In the rows, zero is written as 128.
Named turns come first, each shown by rows before and after it. Which turns, in which order, take the first row of each pair that follows to the second? Write the first one first, as in the answered first pair.
Ras (before |-> after):
[174 103 109  90 141  97 153 166 130 129  90 145 145 158  93 113 132 174] |-> [167 102 124 112 122 103 128 175 134 137  96 123 153 175 102 122 131 182]
[113 117  92 106 160 123 134 105  79 131 155 189 116 119 118 160 123 125] |-> [150 120  85  94 166 115 144 113  82 117 129 171 116 114 105 152 147 125]
[ 83 117 121 141 122 125 130 113 140 156 143 147 121 120 139 124 110 115] |-> [ 98 121 111 127 135 120 152 109 138 147 138 154 116 106 134 115 114 109]
bizup (before |-> after):
[133 140 131 141 138 138 134 157 148 142 125 118 133 145 140 115 128 160] |-> [127 131 126 132 142 144 136 156 140 150 128 130 135 152 133 129 127 155]
[167 160 119  82 125 115 164 141 130 115  97 151 114  75 105 119 151 129] |-> [162 157 122  79 126 112 164 144 132 118  98 152 112  76 103 123 145 134]
[117 127 109 129 145 126 141  75  90 111 153 168 119 101 120 135 121  91] |-> [133 139 120 138 140 121 149  67  98 100 153 141 120  82 124 120 122  91]
Dugug (before |-> after):
[107 150 110  97 159 139 156 160 134 128 124 136 122 113 112 103 123 101] |-> [114 144 111  94 163 135 158 157 134 130 127 144 121 114 109 107 127 104]
[130  91 116  70 150 142 120 151  84 156 151 234  98 112 118 180  95 124] |-> [ 73 137 179 138 108 165 121 170 215 162 109 131 111  75 141  80  88 133]
[ 92 159 124  88 121 122 125 158 149 139 144 163  77 141 132 118  92 179] |-> [104 171 127 137 116 134 136 100 141 102 148 127 105  78 135  53 132 105]
Then:
Each pair is 2 to 4 turns apart.
[108 128 119  90 145 108 146 130 127 150 143 201  86 101 128 145  78 144] |-> [118 123 109 108 151 111 150  95 101 131 153 192 107  69 126 122  98  98] : Dugug, Dugug
[ 94  96 109 104 151 134 136 100  70 167 167 233 119 123 105 153 127  89] |-> [ 82 111 132 156 138 146 140  73 105 146 152 170 144  73 112  83 153  39] : Dugug, Dugug
[ 97 130 153 109 133 136  73 156 180 167 110 138 149 177 133 150 115 141] |-> [ 87 131 133  76 157 133  97 129 165 166 121 190 129 151 129 141  98 126] : Ras, Ras
[137 147 128 143  87 137  71 160 146 121 118  79 131 166 131 136 124 176] |-> [129 137 124 175  97 147  73  91  99 102 159 106 138 111 146 116 136  96] : Ras, Dugug
[132 166 153 154 110 127 122 111 147  93 141  82 123 100 146 102 124 141] |-> [150 142 125 123 131 121 121  97  79 103 173 148 107 121 140 154 124 135] : Ras, Dugug
[119 134 165 114  80 154 108 154 115 156 141 124 126 166 144 178  70 156] |-> [ 94 164 168 128  93 158 155 104 161 145 124 113 124  81 146  97  77 112] : Ras, Ras, Dugug
[163 121 132  98 162 139 105 203 131 134 126 131 131 172 126 128 138 189] |-> [121 119 147 119 155 147  89 192 128 158 153 152 124 177 143 138 108 181] : Ras, Ras
[182 119 135 136 134  96 141 128  87  85 151 118 125 145 101 139 170 125] |-> [173 144 159 153 116  94 143 137 129  80 136  81 118 139 110 116 160 145] : bizup, Dugug, Dugug
[112 111 122 123 119 141 128 172 171 157  84  91 140 155 100 118 142 131] |-> [ 69 112 134 137 112 151 120 159 163 179 113 122 130 154 121 128 112 125] : Ras, Ras
[ 83 173 155 163 151  86 112  86 163  93 169 124  64  82 158 116  68 205] |-> [145 165 116 145 182  75 133  51  99  50 167 141  78  55 129 110 117 165] : Dugug, Ras
[184 111 124 201 132 119 113 135 151 107  83  49 175 138 109 111 185 100] |-> [149  77 120 181 134 122  72 149  92 153 143 132 151 203 127 208 134 132] : Dugug, Ras, Ras
[151 155 145 144 106 123 142 133 166  94 107  78 131 101 116  88 151 143] |-> [163 140 135 155 119 126 132  92 111  87 141 100 142  87 117 101 162 100] : Dugug, Dugug, Ras, Dugug
[ 80 119 172 198 103 134  98 101 152 111 167 116 159 131 186 125 117 122] |-> [ 71 115 170 172 104 129  93 130 155 130 165 139 140 160 182 163  97 160] : Dugug, Dugug
[171 115  89  76 152 128 146 140  89 125 103 159 128 132  89 149 162 110] |-> [108 136 140 113 116 141 127 190 189 154  81 100 132 149 114 121 127 159] : Dugug, Ras
[107  90 116 125 155 125 134 111 131 159  83  98 155 140  63 142 196  80] |-> [ 83  84 133 143 139 133 111 116 131 171  98  87 160 159  77 155 187  83] : Ras, Ras
[ 95 100 170 148 129 167 125 161 157 131 129 126 115 145 118 122 121 140] |-> [ 97  86 150 127 144 163 129 139 116 136 145 172 103 141 116 140 118 133] : Ras, Dugug, Dugug
[101 132 154 152 121 139 113 176 177 148 103  89 152 168 127 120 119 151] |-> [ 56 130 144 140 132 142 129 136 164 171 132 150 124 138 143 125  87 129] : Ras, Ras
[115 103 124 140 132 131  95 102  77 147 170 171 134 145 140 156 112 112] |-> [132 135 138 108 131 124 130 179 170 139  90 110 127 157 121 123 118 182] : Ras, Ras, Ras, Dugug
[ 99 104 128 157 124 148 103 137 110 154 152 135 154 163 139 157 126 108] |-> [104 113 100 121 149 143 135 116  95 145 151 176 136 135 128 147 124  97] : Ras, Ras
[172 156 144 125 108 143 138 165  75 121 182 103 149 152 102 153 169 132] |-> [166 161 154 145 103 147 142 156  91 119 183  81 153 132 106 127 178 119] : Dugug, Dugug
[ 95 154 147 134 124 118 135 113 177 152 138 148 122 113 142 103  70 123] |-> [131 145 131 136 136 110 142  72 124 123 151 156 129  89 140 100  99  88] : Dugug, bizup
[161  98 102  76 179 119 149 172 123 156  98 142 132 155  96 135 169 149] |-> [140  90 136 120 148 130 110 181 130 164 109 109 151 189 111 153 158 155] : Ras, Ras
